In the rows, zero is written as 128.
The same turns and mirrors carry the whole set onto itself, and each row onto the other rows of its family. Which rows share a family with each named row? Give them in list order.
These 40 rows form 5 families of 8 rows each.
j612: [106 135 155 122 104 110 120 124 144 154  92 148 115 127 140 132 125 115
  89  96 129 170 141  94  97  90 156 135 141 157 151 102 148 133 107 114
 166 145 101]
j928: [101 124 137 105  93 111 135 126 114 158 102 145 110 166 145 143 133 139
  98 112 120 155 135 102 122  82 163 125 150 159 144 105 152 150 124 131
 127 157 118]
j627: [161 182 118 118 119 124 110 138 152 153 130 123 102 151  96  94 151 114
 117 151 163 135 130 134 128 145 143 186 148 133 157 140 165 112 135 136
 142 124 143]
j524: [107 145 133 129 117 137 112 132 159 148 120 112 145 168 133 163 176  81
 132 132 175  96  85 104 113 157 121 117 103 112 156 111 127  80 139 114
 137 135 118]
j88: [165 149 132  87  98 126 121  93 171 147 138 143 119 135 108 103 123 153
 111 138 148 126 162 160 132 133 117 154 139 138 153 138 146 121 161 112
 102 125 104]
j251: [108  99 111 105 149 160  80 135 118 150 122 137 106 125 140 118 119 162
  89  90 128 125 103 115 131 112 102 121  75 123 132 134 152 128 137 104
 138 107 120]
j651: [109 152 144 124 140 122  99 128 117 185  84 123 106 131 127 119 155 129
  93  85 141 165 131  92 113 121 149 141 130 149 143 124 141 120  93 115
 164 169 107]
j492: [116 108 137 118 158 174  98 110 134 151 137 123 121 108 133 128 125 142
  98  91 136 106 106 100 136 105 124 127  71 102 139 111 164  97 148 104
 125 113 117]
j246: [ 88 118 110 121 162 155 109 132 133 179 127 119  91 114 150 125 115 137
  86  91 118 125 117 115 123 138 122 134  75 113 127 113 145  94 123 108
 138 129 137]
j267: [136 187 142 104 106 125  85 118 152 162 105 149  87 140 127 102 161  83
 101 125 171 128 125 123 125 157 145 179 133 128 167 135 170 139 126 130
 130 115 117]
j886: [123 152 155 117 129 130 104 141 126 159  85 143 101 127 127 119 135 110
  98  90 162 164 112  84  94 110 157 123 140 131 130 135 152 118  90 130
 133 173  89]
j83: [111 120  91  91 124 128 125 121 151 117 130 141 144 100 111 132 135 144
 107 133 169 112  77 129 148 109 107 124 104 134 162 132 122  91 164 103
 133 132 155]
j577: [105 136 142 148 124 139 120 129 125 109 144 115 138 133 143 148 171 107
 127 122  92 111 102 116 122 144 132 118  98 104 103 100 153 137 118 116
 134 124  94]
j86: [123 111 139 113  98 113 117 140 123 129 108 135 124 154 146 150 152 137
 110 143 120 135 127 107 132  82 138 123 147 163 113 122 140 165 124 128
 145 143  84]
j704: [109  99 119 138 157 176  90 115 129 175 144 136 101 117 147 151 146 118
  90 114 101 126 119 119 135 117 128 114  88  98 130 132 153 106 126 102
 110 113 106]
j573: [106 104 128 135 144 170 113 128 142 145 135 131  94 128 150 109 107 133
  77  89 126 112 111 102 120 157 139 129  91  99 125 141 172 112 133  92
 131 119 123]
j860: [151 175 124  79 116 111 126 125 179 154 137 133 121 118 115 117 130 148
 112 136 125 128 174 153 149 121 137 153 123 149 158 148 120 123 146 131
 119 128 133]
j55: [103 122 119  98 146 126 129 124 166 134 108 137 133 140 144 137 168 103
 158 142 173  91 104 116 112 159 113 103  99 136 173 141 104  96 136 133
 134 136 132]
j815: [133 194 124 125  92 132  86 121 154 174 112 132  99 159 116 112 140  94
 122 114 187 112 138 120 128 152 135 151 145 105 170 122 152 121 124 105
 129 124 134]
j680: [105 150 161 116 129 133  75 136 125 161  81 144 101 134 137 111 123 121
  98  76 167 153 136 113 119  95 129 138 140 147 149 142 143 146 112  88
 153 141  95]
j637: [107 135 118  94 159 122  99 111 188 118 134 147 126 130 124 156 120 136
 106 117 177 122  92 113 124 119 117 108 129 120 158 146 116  82 166 113
 125 146 148]
j745: [136 163 134  82  79 127 138 117 169 140 146 153 116 107 115 116 144 130
 105 157 155 110 132 168 145 106 133 152 127 158 160 122 134 119 137 137
 115 114 117]
j76: [ 90 139 106  86 151 118 120 115 181 146 120 133 117 121 133 139 136 130
 107 115 150 123  99 126 153 120 124 128 111 130 175 153 110  72 173 110
 125 140 173]
j408: [ 92 150 122 117 112 118 130 123 146 144 119 133 121 128 138 149 171  73
 146 158 194 103  87 122  99 151 112 120 115 109 171 124 121  97 135 118
 137 137 128]
j146: [ 92 104 127 157 119 152 153 124 128 108 145 135 111 133 147 142 152 135
  91 145 109 103 116 125 118 156 123 128 101 121 106 126 159 132 120 104
 118 128 108]
j570: [150 155 125  86  97 121 118 125 176 112 141 143 112 137 129 106 157 126
 103 133 160 131 156 160 159 103 133 172 144 146 147 133 143 141 144 118
 108 117 112]
j572: [ 97 152 128 121 137 112 112 112 159 118 124 140 125 154 133 180 167 104
 122 168 168 107  74 112  99 152 124 105 133 127 156 136 122  92 141 136
 122 147 134]
j790: [151 188 129  93 124 126 126 141 174 158 141 134 115 145 108 115 154 139
 106 150 170 124 147 160 134 126 135 191 124 156 132 123 151 116 147 117
 121 130 115]
j746: [117 129 156 105  87 113 127 126 126 138 130 141 112 140 132 131 175 112
 115 131 107 144 110 131 146  86 169 121 154 152 126 139 148 157 117 145
 129 145  92]
j552: [130 119 136 110 115 118 151 132 125 149 121 121 128 147 120 138 167 141
  95 117 106 149 153 125 139  78 151 117 131 166 124 140 135 137 115 148
 140 174 111]
j510: [154 183 144 122 101 123 106  92 138 166 110 135 111 142 107 106 143 110
 127 147 148 123 136 131 106 182 138 160 138 119 168 131 164 120 129 121
 115 129 108]
j574: [123 128 126 109 100 124 141 136 128 125 117 153 109 138 123 136 152 141
 101 125 142 162 128 117 124  70 140 113 153 147 108 150 136 136 107 139
 112 181  90]
j376: [137 194 123 122 109 106  90 127 150 187 114 128 100 148 121 118 169 120
 124 145 143 135 158 129 116 177 136 149 137 130 174 130 142 118 111 124
 139 124 124]
j428: [ 84 150 123 140 132 111 119 124 173 140 112 122 130 158 146 163 197  96
 125 159 147 114 115 131 118 155 121 110 119 129 170 134 122  78 133 118
 131 136 144]
j285: [101 117 121 165 121 160 121 107 105 122 143 114 121 132 129 156 173 126
 126 150 120  99 108 106 127 124 110 124  96 108 125 102 161 121 122 119
 126 117 107]
j655: [101 119 126 156 158 166 109 120 102 119 133 124 124 105 148 161 148 117
 109 134  95 119 128 125 139 124 132 127  97 104 137 126 151 120 109  92
 101 128 121]
j338: [114 112 106  74 120 122 132 125 167 133 146 137 125 120 133 127 135 118
 131 117 192 110 103 138 140 102 120 113 120 105 170 134 121  91 173 106
 119 142 146]
j289: [ 94 115 109 159 129 144 150 139 128 128 147 109 120 139 144 150 162 121
 104 139  91 110 141 142 125 133 123 110  97 111 113 110 154 113 109 119
 132 138 136]
j596: [121 143 155 108 134 113  78 137 128 161  83 138 118 116 142 123 117 119
  94  94 135 146 103  77 113 102 161 132 131 138 131 123 162 156 121 109
 166 146 103]
j690: [100 132  84  90 147 115 127 109 181 135 121 145 136 118 131 126 166 121
 153 118 166 106 101 114 132 140 119  99 113 115 153 140 113 108 165 105
 135 153 150]

The rest of the family of j146: j88, j886, j573, j637, j572, j510, j574
The rest of the family of j376: j651, j246, j860, j76, j552, j428, j289
The rest of the family of j570: j492, j267, j86, j408, j285, j338, j596
The rest of the family of j745: j524, j251, j83, j577, j815, j680, j746

The same turns and mirrors carry the whole set onto itself, and each row onto the other rows of its family. Which rows share a family with each named row? Give them in list order.
These 18 rows form 3 families of 6 rows each.
j996: [143  88 119 116 133 115 144 124 111 162 143 154 136  79 118 131 152  99
 110 123 143 114 135 101  99 110 132  98 135 124 167 195 158 105 124 177
 145 145 131 111 129  91  95 141 172 127  94 201 157 137]
j887: [130  93 144 111 148 116 122  63 129 180 152 187 140 105 135 161 119  89
 132  88 151 102 110  74 144 102 145  98 131 173 123 183 135 102 182 194
 160 155 108 108 163 125  79 126 165  93 115 129 165 143]
j977: [135 116 157 113 162 155 121 119 129 154 132 152 152 107 117 132 146 109
 133 102 143  73 103 120 100 107 127  77 158 104 151 143 113 102 156 173
 146 132 140 146 126 112  68 132 145 140 107 169 163 130]
j188: [130 102 123  93 114 127 149 119 153 152 114 124 115  83 110 144  86 102
 133 142 170 135 148 121 162 144  97 142 116 151 138 156 133  86 125 197
 137  94 132 103 114 128 120 137 181 139  92 181 158 160]
j224: [134 102 130 105 137 134 150 100 133 167 160 126 107 100 124 172  90  93
 114  95 149 113 131 133 194 123  95 147 116 197 139 144 103  64 161 197
 170  87 142 106 127 120 100 121 161 114  96 141 162 170]
j115: [167  75 138  90 121 131 157  90 131 181 160 110 109 116 108 181 130 103
  98  96 132 130 115 125 179  97 135 155 127 184 134 147 107  64 158 182
 175 108 158 134 114 130 129 101 154 102 132 143 142 176]
j509: [192  78 156 149 157 138  64 115 129 212 140 143 118  80 130 199 113 111
 142 112 151 134 119  94 146  93 103 138 120 156 149 174 154  71 204 164
 138 121 149 115 146 142 115  83 167 105 133 126 154 163]
j112: [150  76 113 127 161 133 111 138 140 166 119 156 164  54 100 180 135  80
 130 111 139 128 154 119 119 118 123 163 112 131 169 137 159 112 155 149
 139 137 148 103 137 147 128 134 240 126 105 129 160 151]
j709: [139  97 155 134 179 163  91 150 142 141 104 130 165  68 109 159 122 107
 148  96 162  91 150 105 144 124 122 141 147 122 173 110 140  75 188 146
 171 126 149 129 147 140 111 116 194 116 132  91 150 158]
j502: [206 103 166 144 161 172 105 170 138 169 104 124 133  67 123 164 127 131
 142 116 153 118 118  93 138 121 119 102 144 115 153 139 164  61 186 149
 154 123 150 128 133 133  89  93 152 112 134 151 137 174]
j207: [156  95 152  91 151 173 166 139 129 132 146  89 140 111  86 162 163 106
 113  95 147 113 105 134 163 138 172 134 141 139 158 122 101  75 160 175
 163 124 149 126 147 137 128 118 161 111 131 147 138 172]
j796: [150 121 159 129 164 169 141  85 156 141 134 173 160 113  97 135 152 115
 139  98 158 106 100  80 135 132 147  84 155 130 140 146 115 111 170 170
 154 169 109 125 146 148  88  99 165 111 140 126 169 151]
j530: [139  84 135 113 135 123 133  86 101 193 166 175 143 103 148 145 145  91
 113  95 129  81 112  95 128  70 144 103 151 147 135 176 144  85 162 183
 161 142 137 149 145  91  89 136 150 120 122 159 147 124]
j847: [134  94 120 129 128 106 142  88 172 154 116 179 154 101  98 138 129  85
 137 112 163 132 124  60 124 131 155 110 125 141 142 173 137 125 148 189
 153 164 110 101 153 142 128 142 202 103 126 145 157 147]
j375: [159  88 130 161 166 150  86 129 113 206 154 155 142  68 131 185 126  77
 128  93 144  98 136 121 149  91 105 164 119 162 162 142 154  74 193 154
 156 110 157 121 157 127 121 111 196 126 119 105 154 149]
j514: [169  81 128  98 119 127 185 129 141 153 128 133 143 103  89 148 149  82
  98 108 133 151 144 116 142 135 146 156 109 157 151 149 130  88 129 152
 166 127 133 127 113 145 151 101 197  93 127 169 148 199]
j465: [188  79 125 163 120 144 102 136 152 182 122 151 135  78 128 160 113 121
 132 146 137 160 141  84 112 135  93 128 118 119 161 171 167  83 164 163
 125 128 139 106 140 138 127  93 182 117 124 182 156 169]
j547: [141 122 153 113 144 171 159 151 153 135 135 108 126 102 101 145  91 122
 134 115 169 125 128 130 162 151 112 109 121 151 133 134  85  67 174 207
 160 101 130 101 138 119 111 125 140 130 139 146 155 144]

The rest of the family of j709: j977, j502, j207, j796, j547
The rest of the family of j514: j996, j188, j112, j847, j465

The same turns and mirrors carry the whole set onto itself, and each row onto the other rows of its family. Which rows share a family with each named row? Give them in list order.
These 30 rows form 5 families of 6 rows each.
j111: [123 116 125 113 141 154 108 111 100 102  55  73 175 146 146 125 143  94
 110 161 113 109 105 116 240  50 115 152 122 140 140 109 179  76]
j638: [125 117 118 107 176 160 135 114 144  94  57 100 130 153 194 101 153 137
  83 157 180 104 134 124 234 117 128 196  93 109 136 119 132  86]
j932: [125 123 124 115 137 167 105 121 101  99  49  82 201 150 140 103 147  95
 113 144 111 116 107 120 224  61 117 161 102 128 128 109 189  86]
j202: [153 100 125 113 144 168 100 109 114 101  44 104 173 146 153 122 144  97
 121 160 101 130  91 123 218  64 118 156 113 142 144 110 200  89]
j9: [163  96  89  96 142 149 112 189 114 105  62 117 117 174 179  81 136  99
 169 124 173 103 118 120 226  97 116 163 124 126 124 116 146  84]
j688: [163  68  89 130 183 172 109 137 127  97  47 120 131 169 147 123 160 159
 131 134 151  99  81 120 159  91  65 158 142 115 150 101 141  81]
j737: [140  96 138 105 130 164 116 113 107 103  58  94 172 140 167 132 151  92
 115 136 104 115 107 124 231  70 115 177 105 138 133 102 184  49]
j391: [143 106 123 130 139 138 117 108 154 115  93  76 167 177 146  92 117 109
 125 124 117 147 113 126 169 143  99 171 109 155 114 143 154 124]
j488: [152  78  86 142 184 167 107 141 121 102  68 104 130 148 143 113 164 150
 125 108 146  88  84 116 154  90  69 142 142 121 139 125 155  66]
j383: [150  93 113 129 186 165  81 147 137 142  73  57 158 157 120 148 149 158
 105 111 147 114  97 101 196  87 115 206  67 118 120  98 118 112]
j973: [151  83 101 149 153 173 137 135 119 105  54  97 129 161 154 101 161 167
 123 116 156  85  91 103 168  94  68 146 145 103 143  86 138  80]
j275: [166 122 123 137 196 154  64 150 119 149  86  60 158 152 129 145 139 138
 113 102 148 120 112 110 199  84 120 188  70 126 116 128 133 119]
j379: [130 127 119 120 186 169 136 114 113  73  71  95 139 150 176 112 165 120
 107 163 176 106 124 105 247 117 126 190  90 106 124 111 114  88]
j460: [159  85  89 145 179 190 116 138 105 102  61  85 142 154 136 121 154 168
 114 134 148  99  81 122 177  79  79 143 157 113 154  98 132  97]
j616: [160  90 102 111 159 126 135 191 123 123  68  96 119 176 175  96 124 119
 175 132 157 109 143 120 221 110 118 177 127 118 117  93 149  88]
j503: [162  95 111 134 195 172  88 161 115 135  88  58 160 156 138 129 146 154
 123  83 134 104 106  88 188 111 129 205  75 127 106 120 125  99]
j976: [141 105 118 126 179 172  71 159 112 141  88  63 134 159 115 137 140 141
 120  93 133 121  90 108 176  93 130 205  79 103 113 105 124 100]
j414: [152 101 110 142 181 171  82 149 114 139 100  45 153 160 113 141 139 148
 115 108 127 113 101 109 191  92 145 212  87 122 117 112 124 102]
j343: [121 120 126 114 184 149 130 111 144  87  59  96 148 156 191 120 145 132
  99 164 158 113 122 112 245 121 124 193  92 114 132  94 120  91]
j262: [152  87 103 102 176 149 139 193 112 127  61 105 122 176 166  94 121  92
 155 118 173 105 125 121 232  92 114 163 129 110 126 106 155  73]
j475: [121 106 123 115 173 178 131 114 144  88  87  87 130 167 186 117 147 122
 110 155 168 105 139 132 234 117 139 209  86 101 131  91 122  88]
j329: [133 118 118 152 126 133 120 120 167 111  94  79 170 169 155 100 123 101
 140 105 132 135  91 133 182 121 132 185 108 147 108 143 153 122]
j350: [144 105 115 155 151 134 104 128 171 115  89  87 173 173 150  96 116 113
 144 121 118 145 104 129 167 131 115 179 110 156 124 128 154 125]
j474: [164  78  88  93 147 153 142 192 106 125  67 102 123 166 145  88 130 121
 170 127 167  90 124 110 201  95 126 164 123 118 123  95 148 108]
j599: [124 110 138 117 192 169 119 106 133  70  82 107 140 137 200 122 153 121
 107 148 146 126 142 132 232 112 135 196 103 110 127 118 133  95]
j835: [119 121 114 108 137 156 117 101 107 112  58  97 182 139 149 130 152  96
 100 143 122 117  84  94 219  68 116 161 108 146 126 103 190  82]
j354: [141 107 139 143 148 129 109 130 156 129  84  68 165 183 158 105 123  92
 141 131 135 138  97 151 166 114 106 161 117 165 117 139 159 109]
j681: [159  68 106 115 155 152 124 193 114 123  69  92 106 191 158  94 120 106
 170 131 171  90 128 127 221  90 118 163 127 123 121 112 152  70]
j104: [154 108 112 133 152 148 104 122 166 128  87  81 175 181 136 104 135 103
 139 121 155 136  80 153 171 129 113 164  99 162 121 141 139 126]
j44: [176  89  84 134 174 185 111 126 129 102  58 112 132 177 142 125 164 163
 123 108 150 111  85 113 161  92  79 163 160 115 153 120 135  82]

The rest of the family of j383: j202, j460, j616, j475, j354
The rest of the family of j104: j737, j973, j275, j474, j599
The rest of the family of j111: j688, j414, j343, j350, j681
The rest of the family of j379: j9, j488, j503, j329, j835

The same turns and mirrors carry the whole set onto itself, and each row onto the other rows of its family. Which rows share a family with each named row? Give them in list order.
These 32 rows form 4 families of 8 rows each.
j287: [131 120  94  91  93 138 124 160 132 104 148 163]
j942: [159 115 116  90 153 158 146 143 173 108 120 129]
j277: [111 127 132 141  73 124  90 123 147 124 157 127]
j448: [ 93  95 105 107 124 135 107 106 171 100 133 122]
j369: [149 116 145 132 133 127 112 100 181 135 133 101]
j601: [163 108 108  86 151 150 150 142 167 109 131 118]
j508: [116 154 125 133 126 170 116 117 150 116 142 155]
j614: [127 117  93  88 105 135 132 159 143  89 163 155]
j787: [130 164 132 124 138 167 123 108 137 117 144 140]
j905: [152 120 146 148 132 130 112 116 179 138 133  96]
j854: [123 118  99  84  90 143 135 149 133  97 159 156]
j15: [146 122 151 140 134 133 121 110 178 132 144  87]
j948: [123 168 126 126 129 167 111 110 149 119 152 146]
j215: [120 157 139 114 132 169 111 120 143 121 152 148]
j418: [155  82 114  98  98 103 128 145 164 116 148  94]
j422: [172 141 144 122  98 137 144 162 145 141 158 112]
j109: [148 121 148 141 123 140 110 104 171 144 125  93]
j634: [172 143 124 124 106 141 148 161 137 142 156 124]
j903: [117 126 134 143  71 119 105 124 159 132 175 131]
j232: [153  77  99 113  93 103 135 141 173 116 141 100]
j415: [157 111 110  92 153 154 136 141 155 101 114 120]
j884: [184 143 135 126  92 139 140 159 138 131 155 130]
j299: [ 95 102 119 107 128 122 106 103 163  90 131 129]
j273: [151  69 120 105  96 112 129 153 162 115 134 102]
j841: [145  75 116 106  88 108 121 155 172 114 146 106]
j779: [ 98  98 117 102 114 132  99 102 175  91 130 120]
j110: [116 132 122 139  65 124 103 133 149 127 163 116]
j173: [123 120  98  97  93 153 131 167 129  99 158 149]
j342: [101  96 100 112 128 138 102 106 164  94 133 135]
j282: [163 104 117  94 162 153 139 130 164 108 119 133]
j587: [118 118 124 139  71 119  95 126 142 126 172 120]
j512: [185 131 129 125  98 155 140 162 153 142 153 119]

The rest of the family of j587: j942, j448, j905, j854, j948, j884, j273

